3, -29, 19, -8, -10
-9, 5, -2, 34, 27
66, -7, 10, -9, 14
8, 25, -17, -19, 9
-6, -18, -20, 10, 26
11, -23, -29, -25, -3
:
3, -29, 19, -8, -10
11, -23, -29, -25, -3
-6, -18, -20, 10, 26
66, -7, 10, -9, 14
-9, 5, -2, 34, 27
8, 25, -17, -19, 9

-51, -27, -48, 82, -11
53, 36, 10, -26, -35
-8, -22, -18, 41, 0
73, 11, 30, -42, 3
35, -3, 11, -7, 5
28, -4, 5, 0, 4
2, -21, -9, 29, 9
78, 21, 35, -51, -2
44, 13, 11, -14, -15
11, -38, 3, 23, 30
:
11, -38, 3, 23, 30
-51, -27, -48, 82, -11
-8, -22, -18, 41, 0
2, -21, -9, 29, 9
28, -4, 5, 0, 4
35, -3, 11, -7, 5
73, 11, 30, -42, 3
44, 13, 11, -14, -15
78, 21, 35, -51, -2
53, 36, 10, -26, -35

-47, 31, -11, 88, 25
21, -30, 85, -27, 13
-4, 28, 25, -3, -9
27, -17, 26, -21, -2
33, -31, 24, -29, -2
-70, 17, 31, 13, -41
13, -85, -44, -1, -28
:
13, -85, -44, -1, -28
33, -31, 24, -29, -2
21, -30, 85, -27, 13
27, -17, 26, -21, -2
-70, 17, 31, 13, -41
-4, 28, 25, -3, -9
-47, 31, -11, 88, 25

57, 4, 4, -59, -31, 36, 0, 7, 33, -37, 6, 24, 32
-29, 46, 24, -58, -60, 27, -11, -42, -8, 35, 28, 11, -16
41, 6, 6, -47, -78, 45, 5, -27, -16, 29, 22, 29, -23
46, -6, -17, -7, 10, 10, 3, -19, 28, 15, 13, -22, -31
51, -26, -11, 8, -3, -2, -14, 46, 26, 7, 3, -24, 39
17, -42, 5, -51, 24, -26, 6, 18, -11, -24, 2, -9, -15
23, -11, -27, 24, 84, -10, -6, -5, -13, -25, 14, 9, 22
:
17, -42, 5, -51, 24, -26, 6, 18, -11, -24, 2, -9, -15
51, -26, -11, 8, -3, -2, -14, 46, 26, 7, 3, -24, 39
23, -11, -27, 24, 84, -10, -6, -5, -13, -25, 14, 9, 22
46, -6, -17, -7, 10, 10, 3, -19, 28, 15, 13, -22, -31
57, 4, 4, -59, -31, 36, 0, 7, 33, -37, 6, 24, 32
41, 6, 6, -47, -78, 45, 5, -27, -16, 29, 22, 29, -23
-29, 46, 24, -58, -60, 27, -11, -42, -8, 35, 28, 11, -16

53, 48, 73, 51
-49, -31, 52, -56
25, 36, -76, 8
8, 49, -7, 41
7, 25, -36, 1
-55, -62, -69, -45
-31, -21, 58, -50
13, 28, -26, 10
:
-55, -62, -69, -45
-49, -31, 52, -56
-31, -21, 58, -50
7, 25, -36, 1
13, 28, -26, 10
25, 36, -76, 8
53, 48, 73, 51
8, 49, -7, 41

49, 37, 87, -44, -65, 32
58, -5, 44, -84, -56, -47
-90, 15, -72, 11, 37, -21
17, -69, 12, 22, -6, -85
-3, -87, 58, 75, -70, 7
-34, -85, -85, -37, -21, -61
-22, -2, 74, 65, 56, 9
-34, 48, 69, -17, 41, -61
19, 88, 32, -39, 85, 9
82, -24, -59, -48, 77, 12
:
-3, -87, 58, 75, -70, 7
-34, -85, -85, -37, -21, -61
17, -69, 12, 22, -6, -85
82, -24, -59, -48, 77, 12
58, -5, 44, -84, -56, -47
-22, -2, 74, 65, 56, 9
-90, 15, -72, 11, 37, -21
49, 37, 87, -44, -65, 32
-34, 48, 69, -17, 41, -61
19, 88, 32, -39, 85, 9

13, -13, -9, 19
-24, -26, -5, -11
12, -31, 20, 9
10, -3, 8, -7
-20, 79, -25, 34
26, 46, 1, -1
20, -7, -9, 26
9, 2, 6, -7
15, -6, -24, -44
-23, -1, 8, 12
35, -73, 14, -4
:
35, -73, 14, -4
12, -31, 20, 9
-24, -26, -5, -11
13, -13, -9, 19
20, -7, -9, 26
15, -6, -24, -44
10, -3, 8, -7
-23, -1, 8, 12
9, 2, 6, -7
26, 46, 1, -1
-20, 79, -25, 34

10, 68, 47, -45, 31, -60, -28, 11, 16, 65
-15, 37, 8, -35, 23, -48, -29, 12, -10, 28
69, 66, 87, -61, 26, -59, -1, -57, 58, 82
-44, 7, -29, -11, 6, -20, -27, 39, -36, -1
-8, 44, 17, -36, 24, -49, -28, -1, 0, 39
5, -55, -29, 53, -21, 73, 40, -2, 0, -46
-64, -22, -60, 40, -3, 29, -12, 63, -48, -39
:
5, -55, -29, 53, -21, 73, 40, -2, 0, -46
-64, -22, -60, 40, -3, 29, -12, 63, -48, -39
-44, 7, -29, -11, 6, -20, -27, 39, -36, -1
-15, 37, 8, -35, 23, -48, -29, 12, -10, 28
-8, 44, 17, -36, 24, -49, -28, -1, 0, 39
69, 66, 87, -61, 26, -59, -1, -57, 58, 82
10, 68, 47, -45, 31, -60, -28, 11, 16, 65

-11, -52, 81
53, -3, -16
-18, -89, 76
4, 55, -58
-77, -57, 48
70, -19, -22
33, 21, -28
33, 44, -32
-14, -56, 84
-60, -22, 21
43, 40, -34
:
-18, -89, 76
-77, -57, 48
-14, -56, 84
-11, -52, 81
-60, -22, 21
70, -19, -22
53, -3, -16
33, 21, -28
43, 40, -34
33, 44, -32
4, 55, -58
